In the data rows, the value 500 means zero.
Here are some points, each followed by its number:
[416 556 483 437 391 538 518 357] 0
[669 461 540 558 486 485 553 382] 1
[367 532 565 471 610 417 521 489] 2
[596 243 469 519 391 464 526 537] 3
[876 782 429 76 512 699 694 268] 4
[692 389 530 403 518 500 671 541] 5
[233 196 559 371 341 747 329 654] 6
[580 445 444 546 478 555 592 416] 7
[416 427 668 526 519 471 514 349] 8
[558 552 514 391 440 578 438 567] 9
[523 359 397 517 507 657 412 442] 10
[703 470 465 633 486 638 597 552] 11
[525 487 464 440 526 509 420 582] 12
[488 483 436 472 298 495 386 645] 13
[515 657 565 555 725 492 326 475] 14
[440 468 428 328 442 679 408 495] 15
[462 605 505 665 588 384 498 462] 16
[514 454 478 463 451 487 509 527] 17
[424 615 454 277 483 567 400 465] 18
[478 474 476 368 467 512 551 609] 19
[548 657 680 426 589 367 680 399] 20
[400 438 441 481 617 534 469 515] 21
[466 484 601 561 555 353 501 436] 22
[461 375 386 301 411 597 404 648] 23
[455 526 417 706 614 367 509 567] 24
[452 530 495 221 539 484 339 715] 25
[445 708 521 639 568 423 499 459] 26
[353 262 592 402 398 584 454 472] 27
[595 184 363 530 209 730 692 578] 28
[432 485 576 458 520 462 602 454] 29
[430 560 470 432 515 458 453 686] 30
[514 320 576 484 508 496 567 414] 31
[491 808 450 563 389 511 290 520] 32
[502 463 517 605 543 496 538 530] 33
[473 385 351 432 283 699 566 461] 34
[581 634 591 300 641 766 544 435] 35
[206 822 611 342 350 577 623 629] 36
[524 546 564 421 547 366 607 428] 37
[733 739 456 445 632 385 442 388] 38
[479 413 536 461 352 547 409 513] 39
[522 657 590 595 586 332 499 448] 40
[534 501 588 536 494 389 588 530] 41
[748 641 446 325 480 567 601 390] 42
[356 632 560 745 875 342 379 775] 43
[545 603 575 292 460 455 607 404] 44
Which two points above are nearest to each new point by angle? Their numbers follow each, nearest first.
[551 425 403 549 518 629 598 399] --> 7 10
[611 682 504 395 386 537 399 548] --> 9 32
[472 542 418 596 541 427 506 572] --> 24 43
[521 517 309 493 441 504 461 538] --> 13 23
[615 275 455 725 360 405 576 557] --> 3 28
[351 299 504 339 356 765 417 709] --> 6 23
[498 291 423 247 336 777 686 287] --> 34 28
[573 338 481 810 899 569 566 222] --> 33 7
[448 400 500 622 455 408 484 434] --> 22 8
[432 463 579 547 487 395 439 479] --> 22 8
[433 466 372 549 266 566 232 629] --> 13 39
[506 460 455 416 475 702 425 530] --> 15 10
[452 546 522 493 475 533 579 431] --> 0 29
[354 330 411 768 513 515 520 365] --> 33 24
[602 443 438 567 472 579 638 329] --> 7 1
[642 465 586 250 445 422 498 431] --> 44 4
[506 495 572 492 660 492 399 488] --> 14 43
[603 198 487 689 444 405 343 349] --> 3 31
[477 618 471 229 598 576 377 787] --> 25 30
[548 285 538 756 584 342 543 503] --> 33 24
[345 241 588 377 405 550 469 453] --> 27 6
[655 475 401 760 363 559 905 405] --> 7 11
[494 793 433 666 394 429 217 477] --> 32 26
[544 444 607 613 612 322 452 547] --> 22 43
[397 331 511 520 420 471 489 515] --> 27 6
[465 538 526 901 629 377 529 271] --> 16 24
[539 249 375 254 353 750 689 261] --> 34 28
[479 593 467 318 463 526 528 530] --> 18 19
[523 700 450 608 426 499 334 514] --> 32 26
[482 554 610 599 707 475 295 506] --> 14 43
[540 451 561 454 585 292 565 603] --> 41 37
[691 508 537 379 320 460 673 553] --> 5 42
[471 648 522 580 551 459 534 405] --> 26 16
[564 729 472 493 417 339 308 526] --> 32 38
[512 440 513 420 507 555 559 608] --> 19 23
[305 411 578 513 508 394 421 546] --> 2 27
[308 533 641 501 620 452 576 506] --> 2 29
[527 643 410 351 455 524 449 504] --> 18 9
[856 703 444 762 419 691 598 563] --> 11 1
[542 220 347 509 544 639 365 291] --> 10 7
[479 445 539 490 481 497 543 470] --> 31 29
[471 600 480 561 431 522 632 174] --> 0 7
[480 488 526 317 559 465 389 686] --> 25 12
[566 31 505 538 250 484 423 566] --> 3 17
[494 868 341 664 296 493 118 613] --> 32 13
[331 696 655 310 379 622 716 636] --> 36 19
[559 563 477 216 482 503 412 751] --> 25 12
[492 290 577 800 662 537 465 526] --> 33 24
[514 591 509 548 545 517 493 478] --> 26 14
[421 420 525 426 577 582 542 498] --> 21 27
[445 483 370 676 554 344 452 626] --> 24 43
